One turn sends every row of this set to another row. A few are shown first. Where does it send the rows asked after them?
F: | -11 |  14 |  -7 | -15 |  -8 | -13 |  -1 | -13 |   1 |  12 |  -6 |  27 |   2 |  -3 | -15 | -10 |  -3 |  -1 |
V: |  -8 | -10 |  -3 |   6 | -16 |  -9 |   1 | -15 |  -4 |   0 | -10 |  -3 |   7 |   7 |   8 |   6 |  -5 |   0 |
U: |   8 |  10 |  -3 | -11 | -14 |  -3 |  10 |  12 |   1 |  -9 |   1 |  16 |  -4 |  -6 | -23 |  11 |   8 |   1 |
G: |  -2 |  -9 |  -3 |  -1 | -17 | -13 |   4 | -15 |  -9 |  -1 |  -9 |  -7 |   2 |   4 |   5 |   8 |   0 |   6 |
P: | -10 |  22 |  -5 | -11 |  -9 |  16 |   5 |  10 |  -5 | -14 |   1 |  22 |   9 | -16 |  -1 |  -9 |  -8 |  -7 |
W: |  -9 |  16 |  -9 | -19 |  -9 |  19 |   0 |   3 | -10 |   8 |  -2 |  16 |  -1 | -23 | -10 | -10 |   4 |  -2 |
B: |  -4 |   0 |  -5 | -17 |  -5 |   6 |   1 |  18 |  -6 |   0 |   1 |  19 |   0 | -10 |  12 |  11 | -15 |  12 |
C: |  -3 |   7 |   4 | -13 |  -6 | -14 |  -2 | -16 |   8 |  15 | -12 |  20 |   0 |   4 |  -8 |   6 |  -5 |  -4 |
X: |  -9 |   5 |   1 |  -7 |  -7 |   9 |   5 |  13 | -23 |  -6 |  -5 |  -1 |  -1 |  10 |   4 |   4 | -23 |   0 |
T: |   7 | -13 | -14 |   4 | -19 |  -5 |   2 |  -9 |   0 |  -3 | -12 |   9 |   8 |  -7 |  10 |   3 |  -3 |  12 |
N: |   5 | -14 | -11 |   7 | -13 |  -1 |   2 |  -4 |   2 |  -3 |  -9 |   0 |   7 |  -8 |  10 |   5 |   3 |  13 |
Y: | -13 |  -4 |  -4 | -18 | -12 |   6 |  -3 |   4 | -17 |  22 |  -5 |  11 |  -7 |   4 |  -2 |  10 | -16 |  -3 |
Z: |   0 |  15 |   7 |   5 |   8 |   1 |   4 |  -4 |  -2 |  -7 | -13 | -10 |   2 |  10 |  -6 | -10 |  -3 |   4 |
Q: |  -3 |  -1 | -16 |  -6 |  -4 |  17 |  -2 |  10 | -17 |  12 | -11 |  11 |  -1 |  -7 |   7 | -12 | -18 |  14 |
K: | -13 |  19 |   3 |   0 |   9 |   0 |   5 |   5 |   1 | -13 |   1 |  -2 |   5 |   0 | -10 | -12 |   3 |   5 |
J: |   7 |  -1 | -11 |  12 |  -7 |  15 |  -3 |  -3 |   8 |  15 | -21 |  14 |   3 |  -1 | -11 | -10 |  -1 |   1 |
D: | -20 |  16 |   3 | -16 | -12 |  14 |   2 |   7 |  -6 |   1 |   5 |  14 |   2 | -10 | -10 |   6 |   0 | -18 |
E: |  19 |   8 |   2 |  -5 |  -8 |  -2 |   9 |   8 |   9 | -13 |  -9 |  14 |   0 |  -3 |  -7 |  13 |   1 |   6 |
A: | -10 |  23 |  -6 | -13 | -15 |  16 |   5 |   0 | -23 |  -3 |  -5 |  10 |   1 |  -5 | -14 | -13 |  -7 | -12 |
M: |  -5 |   6 | -14 |  15 | -11 |  16 |   1 |   6 |   1 |   4 | -11 |  16 |   6 |   2 | -21 | -16 |  -3 |  -7 |

V turns into N
M turns into K
E turns into C
Now these:
P turns into D
X turns into B

One turn sends every row of this set to another row. A few are shown first. Where does it send the rows asked after them?
Nuzu: | -12 | -10 | -15 |  -3 |   5 |   5 | -10 |   3 |   7 |  -2 |  -6 |  12 |  -6 |  -5 |  10 |
limu: |  -8 | -16 | -17 |   5 |   6 |   6 |  -8 |  -3 |   4 |   6 |  -1 |  10 |  -3 |  -4 |  14 |
sefek: |   6 |  -9 | -13 |   1 |  20 |  -4 |   5 |  -3 |  11 |   3 |   2 |  -5 |  -3 | -20 |  -6 |
puve: |  -3 |   3 | -11 | -18 |  -1 |  -3 |   2 |  -2 | -13 |  20 |  -1 |  -6 |   9 |   5 |   1 |
Mik: |  11 |  -5 |  -1 |  18 |  -8 |   4 | -12 |   7 | -10 |   2 |   5 | -17 |  -3 |   4 |   7 |
tef: |  17 |  -8 |   9 |  -3 |   1 |  -4 |  13 |   9 | -10 |  -5 | -10 |  -2 |  -8 |   4 |  -9 |
Vipug: |   6 |   3 |  13 |  17 | -10 |   0 | -14 |   5 |  -5 |  10 |   3 | -14 |   3 |   4 |   4 |
metel: |   8 |  -9 |  -7 |   4 |  -7 |  -5 |   1 |  12 |  -7 | -13 |   5 |  -6 | -19 |   6 |   9 |
bafe: |   7 |  -2 | -10 |  -3 |   3 |   7 |  -6 |  -2 |  21 | -12 |   8 | -11 |  10 | -15 |  -8 |
Lupa: | 15 | -2 | 21 |  7 | -1 |  5 |  3 |  6 |  1 | -9 | -6 | -9 |  8 | -3 | -8 |
tovu: |   0 |   2 | -11 | -22 |   6 |  -3 |  -9 |  -1 | -11 |  14 |  -3 |  -8 |  11 |   1 |  -4 |
Nav: |  16 | -13 | -24 |  -6 |   4 |  -4 |  -2 |  -2 |   1 |  14 |   4 |  -4 |  -5 |  -4 | -13 |
fizap: | -11 |  -6 |  -5 | -12 |   0 |   2 | -14 |   0 |  16 |  -2 |  -1 |  16 |   1 |  -1 |   4 |
zug: |  10 | -10 | -11 | -15 |   5 |  -3 |  -5 | -11 |   7 |   1 |  15 | -11 |  18 |  -2 |  -4 |
poko: |   3 |   0 |   4 |  -4 |  -7 | -12 |   6 |  12 |  -1 | -11 |   4 |   0 | -20 |   6 |   7 |
libod: | -10 |  13 |  -1 | -17 |  -2 |   4 |  -1 |  -1 |   1 |   1 |   4 | -10 |  20 |  -1 |   5 |
foze: |   5 |  -4 |  -7 |  -6 |  14 |   0 |   0 |  -7 |  18 | -10 |  10 | -10 |  13 | -16 |  -2 |
rame: |  15 |  -9 | -18 | -12 |  -4 |   2 |  -9 |  -5 |   7 |   1 |  14 | -11 |  13 |   1 |  -9 |
kiveb: |  -9 |  21 |  -1 |  10 | -10 |  -9 |   2 |  -1 |  -1 |  -8 |   5 |   5 |  -4 |  -9 |  -7 |
nole: |  -9 |  10 |  -5 | -10 |  16 |   0 |  -3 |   5 |   4 |  -3 |  -9 |  -6 |   3 | -19 |  -2 |
tusid: |  15 |  -3 |  17 |   5 |  -4 |   8 |   1 |   5 |  -6 |  -9 |  -5 | -13 |  12 |   2 |  -4 |
nez: |  -7 |  15 | -12 |  10 |  -8 | -11 |   5 |   0 | -14 |   0 |   2 |   5 | -12 |  -4 |  -4 |
zarif: |  17 |  -7 |  10 |   1 |  -5 |   8 |   2 |   5 | -12 |  -8 |  -3 | -14 |  10 |   7 |  -2 |
Sur: |   6 |   8 |  22 |   3 | -10 | -12 |  -5 |   5 |  10 |   2 |   4 |   0 |  -7 |   3 |  -5 |
mirez: |  -8 |  -7 |  -3 |  -5 |  -3 |   4 | -23 |  -4 |   9 |  13 |  -2 |  11 |   7 |   3 |   2 |
gib: |  -3 |   3 | -13 | -12 |  17 |  -6 |  -3 |   4 | -10 |  15 | -12 |  -4 |  -4 | -11 |  -6 |
Zud: |  -7 |   7 | -10 |  -7 |  11 |  -6 |  10 |   4 |  -6 |  19 | -10 |  -1 |  -5 | -10 |  -1 |
Vezu: |   9 |  -6 | -17 |   5 |  11 |   0 |   1 |   2 |  16 |   0 |  -1 |  -4 |  -8 | -20 | -12 |
fotu: |  13 | -14 | -17 |  -7 |  12 |  -7 |   1 |  -7 |  -1 |  15 |   6 |  -6 |   2 |  -7 |  -7 |
lag: |  -7 |  19 |  -2 |   7 | -16 |  -5 |  -5 |  -5 |  -8 |  -4 |  11 |  -3 |   9 |  -1 |  -4 |
sise: |  19 | -11 |   5 |  -5 |  -2 |  -1 |  10 |   8 | -15 |  -5 |  -6 |  -5 |  -3 |   7 |  -5 |
Mukav: |  -4 |  13 | -13 |   8 | -16 |  -7 |  -2 |  -4 | -20 |   4 |   9 |  -2 |   0 |   3 |  -3 |
beb: |   5 |  -4 |  -3 |  11 |  -7 |   0 |  -2 |  10 | -16 |  -4 |   3 | -14 | -11 |   7 |  15 |
tel: |  12 |   3 |  17 |  14 | -10 |  -6 | -15 |   3 |   9 |   6 |   7 |  -6 |  -1 |   2 |  -7 |
sav: |   2 |  11 |  -6 |  14 | -14 |  -5 |  -6 |  -7 |   6 | -13 |  15 |  -1 |   3 |  -8 | -13 |
supep: |   7 |   4 | -14 |  11 | -18 |  -4 | -10 |  -9 |  -7 |  -5 |  17 |  -5 |   3 |   1 |  -9 |
Lalez: |  -7 | -10 |  -1 |  -5 |  -2 |   0 | -14 |  -8 |  18 |   7 |   4 |  15 |   8 |   1 |   3 |
Fom: |  -7 |   9 |  -2 | -22 |   6 |   1 | -10 |   0 |   2 |  -3 |   0 | -10 |  18 |  -6 |  -1 |
Ven: |   9 |   1 |  11 |  -1 | -10 | -14 |   0 |   8 |  11 |  -9 |   7 |   3 | -18 |   3 |  -4 |
Lapa: |  15 |  -2 |  20 |   4 |   1 |   1 |   8 |   8 |   1 |  -6 | -10 |  -3 |  -1 |  -4 | -11 |
tuzaz: |  16 |  -6 |  14 |   2 |   2 |  -2 |  13 |   9 |  -3 |  -5 | -11 |   0 |  -7 |  -2 | -11 |
baf: | -13 |  15 |   1 |  -5 |   9 |   2 |   7 |   6 |   8 |   1 |  -7 |  -5 |   4 | -17 |   3 |
fad: |   8 |   1 | -22 |  13 | -11 |  -9 |  -1 |  -5 | -11 |  -2 |  11 |   1 | -11 |  -1 | -11 |
gilod: | -10 | -12 |  -9 |  -4 |   4 |   2 |  -5 |  -2 |  16 |  -4 |   1 |  15 |  -3 |  -3 |  11 |
neraz: |  -4 | -15 |  -8 |   4 |   0 |   5 | -16 |  -8 |   7 |  18 |   2 |   8 |   7 |   1 |   6 |
Zozuf: |  18 | -11 |   6 |  -3 |  -5 |   4 |   6 |   6 | -16 |  -6 |  -4 | -11 |   4 |  10 |  -2 |
nusi: |   3 |   7 | -12 |  15 |  -8 | -10 |   1 |  -3 |   1 | -10 |   9 |   4 | -13 | -11 | -13 |
Zad: |  -8 | -12 | -14 |   4 |   3 |   8 | -18 |  -1 |  -1 |  13 |  -7 |   8 |   1 |  -2 |   8 |

kiveb turns into fad
tusid turns into tuzaz
foze turns into gib
Now these:
mirez turns into gilod
puve turns into bafe
Vipug turns into Ven

